[[ -1.7   6.4]
 [ -0.5  -2.7]
 [ -2.8  11.7]
 [-15.6  17.6]
 [  4.4 -78.0]
 [  4.2 -63.4]
 [ 37.1 -19.5]
 [ 57.8 -32.4]
 [-12.4   5.2]
 [ -0.9 -16.6]
 [  1.3   5.0]
 [ -6.2  40.1]]
|
[[ 40.1  -6.2]
 [  5.0   1.3]
 [-16.6  -0.9]
 [  5.2 -12.4]
 [-32.4  57.8]
 [-19.5  37.1]
 [-63.4   4.2]
 [-78.0   4.4]
 [ 17.6 -15.6]
 [ 11.7  -2.8]
 [ -2.7  -0.5]
 [  6.4  -1.7]]

[[-28.0  61.0 -59.2 -14.3  -1.2  61.1  34.7]
 [ -2.0 -30.5 -66.6   8.1 -18.9   0.9 -22.6]
 [-65.6  34.0  44.1  28.5 -39.3 -49.2 -40.4]]
|
[[-40.4 -49.2 -39.3  28.5  44.1  34.0 -65.6]
 [-22.6   0.9 -18.9   8.1 -66.6 -30.5  -2.0]
 [ 34.7  61.1  -1.2 -14.3 -59.2  61.0 -28.0]]

[[  6.6  18.4 -17.9 -32.8 -24.8  49.7  67.4]
 [ -3.3 -27.9  -2.1 -14.3  -5.5  -4.3 -14.9]]
|
[[-14.9  -4.3  -5.5 -14.3  -2.1 -27.9  -3.3]
 [ 67.4  49.7 -24.8 -32.8 -17.9  18.4   6.6]]

[[  3.2 -28.0]
 [  6.8 -33.0]
 [-44.0 -83.3]
 [ -6.8 -26.2]
 [-13.0   0.0]
 [  0.0 -29.1]
 [  1.8 -60.3]
 [ -9.0   0.0]
 [ 37.0   7.7]
 [  0.0 -62.7]
 [  0.0 -64.2]]
|
[[-64.2   0.0]
 [-62.7   0.0]
 [  7.7  37.0]
 [  0.0  -9.0]
 [-60.3   1.8]
 [-29.1   0.0]
 [  0.0 -13.0]
 [-26.2  -6.8]
 [-83.3 -44.0]
 [-33.0   6.8]
 [-28.0   3.2]]

[[ 35.4  15.6 -11.7]
 [ 70.4  29.5  23.5]
 [ 70.5  32.3  26.4]
 [-33.0 -11.0  14.2]
 [ 65.7  25.5  25.2]
 [ 34.5  14.8 -12.2]
 [ 69.0  32.6  26.8]]
|
[[ 26.8  32.6  69.0]
 [-12.2  14.8  34.5]
 [ 25.2  25.5  65.7]
 [ 14.2 -11.0 -33.0]
 [ 26.4  32.3  70.5]
 [ 23.5  29.5  70.4]
 [-11.7  15.6  35.4]]

[[ 22.1  -5.7 -55.4  26.7  13.4 -65.2  75.7  35.8]
 [  4.5   2.6 -47.4 -24.8 -38.1  -5.1 -36.1 -15.4]
 [-36.4   2.8  16.1 -17.8 -21.6  46.2 -60.6 -20.5]
 [ 24.5  15.7   2.9  38.8   4.1 -14.0   2.1  16.6]
 [ -2.8  11.4   9.2  20.5  14.4 -47.1  53.8  13.2]
 [-10.2  -1.4   2.6   1.5 -11.6  -7.7   4.5  -8.4]
 [-26.4  -5.3 -12.5  33.8   6.5   6.0  11.8   0.8]
 [  0.1 -16.2  54.1  19.5 -12.4   8.3  15.4 -14.8]
 [-45.6 -29.0  64.6  -8.3 -17.3  38.5   6.7 -13.0]
 [ 49.0   8.3   0.0   3.3  24.9 -15.5   2.6  38.2]]
|
[[ 38.2   2.6 -15.5  24.9   3.3   0.0   8.3  49.0]
 [-13.0   6.7  38.5 -17.3  -8.3  64.6 -29.0 -45.6]
 [-14.8  15.4   8.3 -12.4  19.5  54.1 -16.2   0.1]
 [  0.8  11.8   6.0   6.5  33.8 -12.5  -5.3 -26.4]
 [ -8.4   4.5  -7.7 -11.6   1.5   2.6  -1.4 -10.2]
 [ 13.2  53.8 -47.1  14.4  20.5   9.2  11.4  -2.8]
 [ 16.6   2.1 -14.0   4.1  38.8   2.9  15.7  24.5]
 [-20.5 -60.6  46.2 -21.6 -17.8  16.1   2.8 -36.4]
 [-15.4 -36.1  -5.1 -38.1 -24.8 -47.4   2.6   4.5]
 [ 35.8  75.7 -65.2  13.4  26.7 -55.4  -5.7  22.1]]

[[21.3 69.3 18.7 76.5 75.5 74.8 21.7 22.5 21.1 23.4 76.9 22.4 21.1 23.8]
 [48.7 52.3 43.9 58.8 58.8 58.4 47.8 -3.0 47.4 -2.2 58.7 -3.5 48.3 -3.0]
 [17.8 12.8 15.4 13.2 13.0 13.2 17.9 26.4 18.4 26.1 13.1 26.6 18.0 26.5]
 [39.2 46.3 36.1 53.4 52.8 52.6 39.2  4.8 39.2  5.4 53.2  4.9 39.2  6.0]]
|
[[ 6.0 39.2  4.9 53.2  5.4 39.2  4.8 39.2 52.6 52.8 53.4 36.1 46.3 39.2]
 [26.5 18.0 26.6 13.1 26.1 18.4 26.4 17.9 13.2 13.0 13.2 15.4 12.8 17.8]
 [-3.0 48.3 -3.5 58.7 -2.2 47.4 -3.0 47.8 58.4 58.8 58.8 43.9 52.3 48.7]
 [23.8 21.1 22.4 76.9 23.4 21.1 22.5 21.7 74.8 75.5 76.5 18.7 69.3 21.3]]

[[31.3 12.6]
 [41.9 52.0]
 [61.7 68.5]
 [42.3 19.3]]
|
[[19.3 42.3]
 [68.5 61.7]
 [52.0 41.9]
 [12.6 31.3]]
